In the rows, zero is written as 128.
Each path below is one point turned by a fixed rotation once a step. After each direction that follows a path, write how fast that rotation turns it, in deg/step (0 if it stays still).
Each turn is a multiple of 5 degrees from 10 to 175, or 0.
Each row of a path follows its step; steps can be skipped.
Rotation 1:
step 1: [134 136 133 131 129 132 131 120 120 120 134 132 120 130 126 121 124 124
 133 133 127 139 131 132 135 128 123 126 118 123 126 123 118 123 125 117
 119 127 128 134 127 137 125 133 126 127 130 127 137 124 127 133 136 130
 132 120 129 132 130]
step 2: [126 119 134 128 134 124 131 131 128 123 118 128 131 120 120 116 140 125
 125 124 132 122 136 131 123 134 128 130 127 135 125 122 135 134 135 132
 129 130 124 129 127 129 126 132 129 132 124 128 126 130 128 123 132 125
 139 119 129 130 115]
step 3: [129 129 126 114 126 133 131 134 119 128 136 128 126 130 134 129 125 121
 131 124 131 123 125 130 128 118 123 130 127 121 124 129 127 131 123 134
 117 135 137 128 127 122 129 123 125 130 131 135 127 130 122 145 124 121
 131 122 128 120 121]
step 4: [133 125 134 143 130 126 123 133 130 118 118 129 117 126 134 121 124 122
 134 136 135 137 123 131 128 131 123 132 124 115 125 127 130 122 126 131
 133 127 129 130 123 132 127 130 125 128 130 133 133 123 126 123 124 129
 133 118 131 135 134]
step 6: [130 138 125 124 122 128 128 131 128 125 120 129 123 130 126 124 126 132
 127 129 134 130 130 130 130 118 129 118 122 126 122 128 121 135 129 134
 114 126 136 129 125 132 123 129 136 129 135 137 123 128 126 126 125 114
 135 121 126 116 127]
step 7: [132 121 129 132 130 124 124 131 119 126 121 122 127 128 126 124 122 122
 125 139 130 130 130 124 135 133 122 128 123 126 124 135 131 138 133 126
 132 132 129 130 122 121 135 128 119 135 127 129 145 123 132 134 130 133
 131 119 137 132 127]
step 10: [140 128 132 134 133 124 137 132 120 120 119 125 125 130 122 130 129 119
 125 130 130 130 136 131 128 135 120 124 119 136 128 123 129 134 121 126
 127 119 125 130 119 131 133 124 123 132 122 124 127 126 136 129 130 118
 125 121 131 131 125]
step 11: [122 130 133 122 133 130 130 122 123 127 129 133 130 126 114 118 118 132
 132 126 125 128 132 131 127 120 127 137 125 129 124 123 129 129 128 128
 115 136 132 129 137 127 126 131 126 123 127 134 135 125 118 129 130 130
 128 120 129 129 113]
step 12: [129 127 131 130 127 128 122 137 130 118 131 124 121 127 137 119 144 122
 126 127 138 120 128 129 126 134 124 119 125 118 123 129 126 134 126 136
 126 137 134 128 127 127 125 127 135 126 129 121 130 125 125 131 121 130
 136 122 129 131 122]
step 15: [125 115 121 128 139 118 129 130 126 125 128 136 133 130 127 126 131 126
 127 127 132 121 133 127 130 126 124 117 122 124 124 133 128 134 129 136
 124 125 135 130 123 135 123 122 130 136 128 133 140 128 128 137 123 124
 139 128 131 126 122]
Directions:
[130 130 130 129 127 128 128 128 126 129 127 129 127 127 127 127 129 131
 129 129 127 130 125 128 128 129 130 131 130 128 126 126 128 127 129 129
 126 127 128 127 128 128 126 130 129 126 130 129 130 127 126 127 128 129
 129 128 129 125 130]
145
[128 127 126 131 127 127 132 128 127 130 128 127 128 128 129 127 128 126
 130 127 129 128 127 127 128 126 128 127 128 124 129 126 127 126 127 129
 128 125 127 127 128 128 130 128 127 127 129 128 126 128 129 126 128 130
 126 128 128 128 127]
80
Rotation 2:
step 0: [132 138 117 134 133 129 130 120 134 127 124 129 121 117 125 128 127 124
 124 140 117 124 126 135 126 133 124 122 126 124 120 126 117 136 118 126
 131 127 122 125 132 127 125 124 130 124 124 131 138 122 125 117 139 126
 125 124 129 125 125]
step 2: [128 123 132 118 136 136 144 124 135 125 125 130 126 122 139 129 123 130
 132 124 124 129 129 146 134 129 122 127 122 127 133 128 121 133 125 126
 133 131 132 129 125 123 129 126 138 139 124 126 129 135 124 129 122 128
 135 122 132 128 127]
step 3: [138 128 126 120 136 134 132 118 139 129 116 120 129 133 123 124 129 128
 128 123 128 124 128 135 128 125 120 130 138 116 124 131 117 133 129 124
 133 136 139 127 130 126 126 125 127 126 128 125 125 140 135 131 126 134
 132 121 127 129 128]
step 6: [121 133 114 130 130 132 135 125 129 123 130 120 125 127 133 138 128 118
 137 125 125 130 129 130 127 125 115 126 126 125 129 120 117 128 115 127
 132 126 126 133 128 135 121 129 127 140 118 127 129 128 126 122 121 135
 128 123 131 124 129]
step 7: [128 135 113 119 139 130 134 130 131 127 117 128 131 131 133 131 133 127
 135 118 121 125 127 130 123 128 129 131 130 124 134 131 130 124 117 129
 135 134 129 127 129 131 128 126 135 132 120 130 127 130 127 136 134 136
 138 123 134 115 123]
step 10: [132 123 115 125 125 126 128 120 128 125 126 121 132 129 135 136 119 118
 128 134 124 114 122 134 122 129 115 133 126 129 133 128 138 136 130 129
 126 136 132 131 131 132 123 133 126 129 120 128 139 125 132 125 119 133
 127 131 129 130 128]
step 13: [132 130 120 121 133 124 137 127 139 115 129 128 125 127 125 119 128 135
 142 134 125 128 123 121 120 132 122 133 124 136 131 128 129 126 117 130
 128 134 138 126 136 127 141 132 130 132 122 129 130 132 136 127 133 126
 129 121 126 127 126]
step 15: [133 127 117 124 122 117 128 126 139 128 131 126 126 125 129 131 123 127
 120 132 138 124 131 131 127 125 110 124 121 121 128 129 127 124 126 129
 130 129 126 122 135 127 118 132 130 135 116 134 124 136 133 133 123 125
 128 126 132 123 121]
step 16: [119 128 123 124 124 127 133 125 144 131 124 132 127 132 128 134 128 125
 121 127 129 122 124 139 117 131 123 120 121 122 131 132 136 135 119 126
 136 132 138 129 133 122 129 128 123 125 123 137 132 128 120 122 127 128
 130 126 138 127 118]
step 17: [116 130 123 124 134 128 128 114 137 129 128 119 126 125 127 120 132 125
 130 139 128 126 122 127 125 136 117 129 134 123 134 123 128 125 120 129
 136 131 133 129 130 123 130 121 129 121 128 129 133 127 125 132 131 123
 126 115 140 138 126]
Directions:
[126 131 127 129 129 127 130 127 128 130 128 129 126 128 129 128 128 128
 126 128 128 126 127 127 126 128 127 126 129 129 129 129 130 129 128 128
 129 129 126 128 126 126 126 130 129 128 128 128 125 128 128 128 130 125
 127 129 130 125 131]
45
[129 129 131 126 129 127 129 127 128 128 130 129 126 125 129 132 129 129
 129 128 131 128 127 128 131 127 128 127 129 127 131 128 128 127 131 128
 128 127 127 127 128 129 128 127 128 127 126 127 128 126 127 131 126 125
 130 128 127 127 126]
110
[126 128 127 129 128 128 130 128 129 130 129 127 131 129 128 126 127 128
 125 127 130 127 126 130 129 127 128 129 129 126 127 126 131 130 131 128
 127 129 129 128 131 128 128 126 126 127 126 127 127 128 128 128 126 126
 124 128 127 129 128]
60
Rotation 3:
step 3: [121 121 129 122 133 127 128 125 127 126 130 134 125 134 124 130 127 126
 127 124 123 123 122 124 122 145 131 130 130 124 130 132 138 129 127 131
 125 132 131 124 125 127 131 121 126 139 122 122 128 135 127 125 135 123
 123 121 124 132 130]
step 4: [130 124 130 129 121 130 127 135 129 118 125 134 127 135 130 121 137 130
 129 125 123 127 125 130 129 125 125 129 128 132 128 130 135 132 130 129
 125 141 126 124 120 130 131 127 122 135 118 131 114 129 128 128 119 134
 125 125 137 125 129]
step 5: [125 135 127 134 123 134 135 118 126 125 135 126 123 130 129 118 131 122
 127 124 123 126 128 121 118 131 124 127 126 126 128 128 135 133 128 121
 119 134 124 120 130 127 129 123 125 128 122 127 137 132 133 127 132 136
 135 123 125 129 128]
step 6: [129 121 138 128 127 132 132 129 125 124 123 128 124 128 119 122 134 126
 137 132 124 129 130 124 120 132 122 135 126 125 114 131 125 124 135 123
 133 128 133 124 128 133 129 134 116 134 128 129 126 133 131 123 122 133
 126 127 126 124 127]
step 7: [119 131 135 131 125 132 132 128 132 123 114 129 124 133 129 125 124 132
 129 129 128 124 122 122 121 133 129 127 129 128 124 123 129 128 126 127
 125 130 124 126 133 126 121 118 134 136 118 122 132 127 120 131 122 132
 128 132 117 120 126]
step 8: [122 120 133 122 122 131 137 125 126 123 130 125 122 130 135 126 126 143
 129 126 122 131 128 123 123 127 138 130 130 124 116 130 126 133 128 134
 122 128 130 122 122 124 132 129 122 131 127 126 124 128 128 123 129 130
 120 126 126 134 136]
step 9: [124 123 127 132 129 128 129 129 125 125 126 133 139 132 132 120 121 124
 132 134 127 134 124 127 125 126 125 130 128 127 121 123 130 135 135 124
 124 136 125 116 136 126 131 123 134 123 120 120 127 124 129 121 123 130
 120 125 134 124 130]
step 12: [125 131 123 137 125 126 129 128 128 123 132 133 117 130 131 124 129 130
 130 126 131 128 128 122 125 143 126 129 132 131 125 135 128 134 118 126
 123 136 131 127 122 131 132 124 128 127 117 130 128 132 116 123 122 128
 125 126 127 124 135]
step 13: [127 123 124 133 122 137 128 124 130 126 131 123 128 127 133 121 128 123
 129 132 126 126 118 125 124 127 127 130 131 127 119 133 139 133 131 130
 131 135 133 127 126 126 132 121 110 131 127 128 122 126 133 125 135 131
 122 128 125 121 124]
step 15: [122 123 131 130 127 126 128 127 126 131 119 126 120 128 132 125 133 139
 138 126 127 121 124 129 119 128 124 130 125 129 124 130 130 127 133 123
 127 127 124 126 127 128 131 122 120 138 121 117 120 133 126 129 133 134
 129 119 127 136 123]
Directions:
[130 130 127 128 130 126 129 127 128 127 128 132 128 130 129 129 128 127
 129 126 128 128 128 128 128 128 129 125 129 128 128 127 127 130 126 125
 125 127 128 128 129 127 127 125 129 128 126 129 131 128 129 127 126 127
 128 130 126 126 126]
155
[127 125 127 124 131 129 127 127 130 128 129 128 129 129 126 128 127 128
 128 127 127 131 129 127 128 127 127 127 129 126 128 129 127 129 127 128
 130 130 130 127 128 128 128 128 125 130 129 128 130 128 130 127 129 128
 128 130 127 130 128]
140
[127 128 130 128 128 128 127 130 129 126 128 125 128 126 128 127 128 127
 127 126 129 129 127 125 129 126 125 129 127 128 132 126 128 128 128 129
 127 128 128 127 128 127 128 127 128 128 129 126 129 128 128 127 125 129
 124 128 130 125 126]
155
Rotation 4:
step 0: [140 126 127 130 133 133 129 123 143 133 136 128 128 128 125 122 123 132
 128 125 119 123 133 113 121 128 121 126 125 131 131 126 124 127 126 119
 124 131 134 122 132 133 125 132 121 134 124 129 128 131 135 131 131 126
 140 124 131 122 128]
step 2: [129 130 125 118 129 117 130 126 134 119 133 140 133 121 123 128 134 128
 135 129 118 120 129 129 125 124 124 129 123 129 120 130 120 119 124 130
 121 125 125 122 131 135 125 135 133 125 129 128 128 126 123 124 123 120
 129 128 135 118 134]
step 6: [134 133 128 124 129 126 133 124 133 133 136 126 130 131 119 125 131 121
 121 124 126 120 129 124 124 132 126 131 136 130 129 128 132 122 128 130
 127 118 126 127 118 119 118 132 122 125 125 125 134 140 117 122 127 123
 134 137 123 120 124]
step 7: [128 128 133 124 131 127 123 121 128 133 132 128 137 131 126 127 128 129
 135 128 132 122 133 121 127 119 132 130 136 133 114 134 121 123 128 123
 127 128 124 117 125 125 126 134 117 131 135 142 128 124 129 126 134 119
 125 131 136 125 133]
step 8: [129 130 123 128 129 128 129 122 127 134 134 133 142 123 133 113 132 121
 127 138 132 123 129 129 132 130 129 128 121 134 123 124 135 128 126 122
 128 123 124 122 129 130 122 120 136 132 121 131 131 135 126 131 127 133
 124 137 135 118 129]
step 11: [129 124 131 118 128 131 125 127 134 136 129 122 132 123 126 122 121 123
 122 132 127 130 133 125 130 130 120 120 128 129 129 127 128 128 108 122
 130 120 127 118 120 121 129 134 129 135 121 123 132 126 126 123 136 126
 133 130 134 127 123]
step 13: [135 133 118 129 124 118 131 117 124 128 134 130 128 120 127 133 124 124
 129 131 131 124 135 131 131 124 131 121 133 125 121 125 130 117 122 122
 131 129 116 120 123 136 131 134 133 128 128 131 133 133 118 133 131 128
 127 131 125 123 120]
step 14: [124 123 129 118 121 131 139 129 128 121 129 126 127 125 134 117 126 118
 139 123 131 124 130 131 126 130 128 135 132 126 126 129 125 126 127 120
 125 124 125 124 129 125 123 135 138 127 132 128 131 130 129 122 146 131
 125 126 140 123 126]
step 16: [132 130 135 114 124 125 131 126 135 132 128 128 130 127 140 133 124 128
 126 119 123 124 137 119 132 120 132 120 129 129 126 117 134 130 127 124
 130 128 130 119 127 123 125 129 140 133 135 125 135 132 128 131 133 132
 130 126 123 129 119]
step 17: [130 131 131 127 129 133 128 133 132 118 130 116 132 124 129 130 127 121
 124 128 135 134 132 125 128 129 120 128 138 120 128 126 119 124 125 131
 127 121 133 122 135 124 122 129 129 130 130 135 123 143 119 132 139 128
 124 136 122 121 124]
Directions:
[128 128 129 125 129 128 130 128 129 129 128 128 129 130 129 129 129 125
 129 126 130 128 127 127 127 127 128 127 130 126 128 128 127 127 131 127
 130 127 127 131 126 128 129 129 129 125 130 128 128 127 128 129 126 131
 126 130 128 127 126]
35
[128 125 130 129 128 127 127 128 129 131 129 128 130 128 127 126 129 127
 128 129 128 127 129 129 127 129 129 126 130 128 131 131 126 129 128 126
 129 126 127 130 128 127 129 128 126 129 128 127 130 125 131 129 131 127
 129 127 130 128 129]
95
[131 126 127 129 128 126 129 127 131 128 130 130 128 126 128 128 128 128
 129 126 128 128 128 127 130 127 130 127 126 127 127 128 130 129 127 126
 132 130 129 126 128 128 128 125 129 128 126 126 127 125 128 128 129 129
 129 129 127 126 128]
135
[127 127 127 127 130 129 129 128 129 128 130 128 130 128 129 131 129 127
 126 126 127 127 127 129 129 129 128 129 126 126 128 126 128 128 127 129
 128 129 125 128 131 128 130 125 128 128 128 128 131 130 130 132 128 126
 128 128 128 130 127]
95
Rotation 5:
step 2: [125 124 131 133 125 116 132 131 126 129 127 132 128 124 132 125 118 131
 128 125 133 119 127 128 136 122 130 137 133 143 118 123 127 125 120 130
 127 136 137 131 120 134 124 131 125 132 126 129 132 131 132 125 140 118
 127 130 130 120 127]
step 3: [133 124 130 124 123 122 125 138 129 130 132 126 134 137 127 133 140 127
 129 120 126 123 129 132 120 118 130 120 124 135 123 124 134 127 125 136
 133 121 136 134 124 127 130 128 138 134 136 127 126 122 133 125 118 122
 123 128 125 134 116]
step 5: [135 123 125 124 121 131 115 130 132 131 127 131 124 122 122 119 132 137
 128 127 132 137 125 128 141 130 125 132 133 132 129 133 119 125 125 118
 123 122 120 122 129 133 128 125 124 127 128 130 122 133 127 133 130 128
 124 131 116 118 141]
step 6: [127 127 123 126 124 131 134 135 127 130 128 131 121 121 126 116 129 128
 122 125 125 134 138 131 124 125 119 127 135 122 128 126 142 123 145 133
 125 126 123 126 124 125 131 126 136 131 117 130 131 128 130 126 133 131
 135 123 116 130 122]
step 8: [132 122 130 119 136 124 118 136 131 127 121 126 135 133 127 134 130 120
 134 125 129 122 115 116 130 124 121 128 120 140 122 130 121 125 126 121
 122 129 130 127 125 125 128 127 129 139 128 122 138 133 128 125 124 123
 124 132 131 130 124]
step 10: [136 126 123 136 111 129 128 123 122 130 126 124 134 132 118 125 128 134
 128 141 122 136 128 135 135 128 127 129 133 124 132 130 127 129 117 129
 131 135 125 124 125 133 123 117 128 125 138 134 119 130 131 133 124 128
 131 126 131 125 131]
step 11: [125 125 128 135 129 134 127 134 135 128 123 136 122 134 118 120 132 133
 135 126 127 131 125 127 127 124 128 129 124 125 138 135 133 138 129 126
 115 131 129 117 129 134 134 127 132 129 118 130 125 135 122 119 129 119
 135 122 119 129 120]
step 14: [126 126 126 127 135 132 132 135 130 125 123 124 140 115 129 123 120 132
 126 121 121 124 120 130 133 130 129 122 121 131 131 127 121 135 130 127
 125 131 122 127 127 120 134 130 138 124 133 122 132 126 134 125 142 121
 123 122 139 128 128]
step 16: [137 133 130 136 124 128 128 117 130 130 126 119 124 142 132 123 131 122
 130 128 135 135 129 126 137 129 126 131 122 127 132 134 131 132 121 122
 130 132 139 130 132 134 125 131 135 121 120 129 123 131 125 123 120 127
 135 124 123 138 121]
step 17: [127 133 122 136 128 124 134 136 123 133 128 129 119 128 124 130 132 125
 132 116 120 124 130 127 124 130 133 124 117 125 136 137 121 129 129 123
 127 134 120 133 135 130 126 136 120 122 134 131 126 129 125 123 130 123
 133 136 116 125 138]
Directions:
[127 126 128 126 127 129 126 128 129 129 127 126 130 128 125 127 129 127
 125 127 127 127 127 126 129 129 129 131 130 128 128 127 129 127 127 127
 129 128 130 129 130 132 126 128 128 128 128 126 128 129 126 127 127 128
 127 126 127 128 127]
135
[127 129 125 127 128 130 128 129 126 128 128 130 127 129 127 128 129 127
 126 130 129 127 127 126 125 125 126 129 127 124 127 127 128 126 128 127
 126 131 128 127 126 127 126 127 126 129 127 127 126 127 127 127 128 128
 127 129 129 129 127]
155
[129 127 129 128 128 129 128 129 131 128 127 127 129 126 129 128 131 126
 129 127 127 127 127 129 125 128 130 129 129 130 127 129 126 126 127 128
 128 127 128 126 128 126 126 129 125 127 130 128 129 125 130 128 128 128
 128 126 131 128 125]
70
[131 129 128 125 130 128 130 129 131 126 128 128 129 131 126 126 127 125
 129 130 128 129 126 128 126 126 127 129 130 130 129 128 128 128 130 130
 127 128 130 128 129 127 129 126 130 128 129 130 128 128 128 129 125 129
 129 128 126 128 128]
145
Rotation 6:
step 2: [138 125 137 128 130 132 115 122 123 126 123 131 123 121 126 131 132 136
 122 130 126 133 124 127 126 127 127 129 128 131 134 121 126 126 128 129
 123 131 131 132 141 118 144 131 127 128 123 125 124 128 124 127 129 128
 133 126 124 131 148]
step 5: [133 127 141 134 125 131 130 128 124 126 120 130 123 129 129 127 120 132
 118 132 134 136 121 133 118 130 140 129 126 128 130 127 122 128 131 122
 124 125 128 131 125 131 134 133 129 120 129 133 124 124 122 119 135 130
 125 120 125 118 143]
step 7: [126 127 133 137 122 124 124 119 114 137 121 128 122 126 124 126 133 120
 127 124 131 130 122 127 127 122 134 132 121 123 129 123 135 129 133 128
 136 131 133 117 138 122 136 135 137 125 135 124 131 130 129 130 133 130
 122 133 119 131 135]
step 8: [133 117 134 130 126 128 123 132 131 135 131 120 126 122 129 132 125 121
 120 136 146 131 127 131 127 126 128 125 131 131 125 123 125 134 125 121
 138 128 125 124 134 127 129 132 127 122 127 122 127 124 121 121 133 131
 134 129 117 117 140]
step 10: [129 122 131 129 122 132 122 117 124 130 124 125 120 125 123 114 125 138
 121 124 134 127 125 130 124 126 126 128 121 121 135 122 125 127 128 124
 136 120 131 127 133 127 143 126 127 119 137 131 124 144 127 131 130 129
 134 129 129 126 135]
step 11: [136 127 136 131 122 129 129 126 124 132 125 130 124 129 130 137 133 125
 117 125 137 133 133 130 131 138 127 133 136 113 130 131 131 132 127 133
 138 125 127 118 139 126 137 126 127 127 127 128 125 131 131 116 127 131
 125 126 122 129 143]
step 12: [126 132 127 130 129 133 122 125 124 130 122 133 131 118 133 132 127 132
 125 121 133 130 119 131 129 116 120 131 125 126 132 126 133 132 127 117
 130 133 119 121 131 130 138 132 121 132 126 117 126 119 125 129 128 122
 128 129 121 123 147]
step 15: [132 134 144 130 129 131 121 128 123 133 122 137 126 120 136 119 127 128
 124 130 128 131 125 138 125 129 130 129 124 126 131 124 132 135 129 127
 126 134 130 124 140 120 137 136 132 127 122 135 131 127 132 127 132 130
 131 128 134 125 146]
step 16: [131 124 130 127 131 124 127 115 121 128 125 123 126 129 131 126 131 133
 122 130 133 139 128 139 121 117 121 126 126 124 113 128 139 132 130 129
 133 118 131 128 129 128 130 131 126 126 128 119 125 125 130 122 133 133
 132 129 117 126 142]
step 17: [122 130 126 131 121 126 118 128 120 136 116 122 126 122 128 138 131 125
 122 124 139 127 128 132 122 129 121 132 133 124 124 113 123 132 134 127
 130 125 133 123 129 132 139 136 132 124 133 127 131 121 132 131 124 133
 124 133 125 121 128]
Directions:
[126 127 129 127 128 128 127 127 128 126 130 130 129 128 127 127 129 127
 132 129 127 127 129 126 128 128 127 131 128 128 127 127 125 128 128 128
 129 128 131 128 130 128 129 125 129 130 129 130 128 130 128 125 128 128
 126 129 129 128 131]
90
[126 132 126 127 128 127 129 126 128 128 128 129 129 127 129 127 129 129
 128 130 130 128 131 129 130 128 126 126 128 126 127 129 128 129 129 128
 129 130 127 126 126 129 129 129 127 128 128 129 128 130 129 128 126 127
 131 129 131 127 131]
20
[128 128 130 131 129 128 128 125 125 128 125 128 128 129 128 129 128 127
 129 130 127 126 128 129 128 126 129 128 128 130 128 129 127 128 125 129
 125 125 128 127 126 131 127 129 128 130 126 129 131 127 130 128 129 130
 129 128 130 128 130]
35
[126 129 128 130 128 127 127 130 130 130 129 129 130 125 131 128 128 128
 129 124 128 127 131 128 128 129 125 130 128 128 130 128 127 129 127 129
 128 127 126 128 127 128 128 129 129 128 127 129 128 126 131 128 126 128
 125 128 127 127 127]
130
[128 130 129 129 130 128 126 126 129 128 128 129 129 128 128 129 130 125
 126 128 127 129 131 128 127 127 127 128 129 128 129 128 129 128 129 128
 129 130 129 127 128 129 128 128 126 131 128 125 128 128 126 129 129 129
 127 132 124 130 128]
80
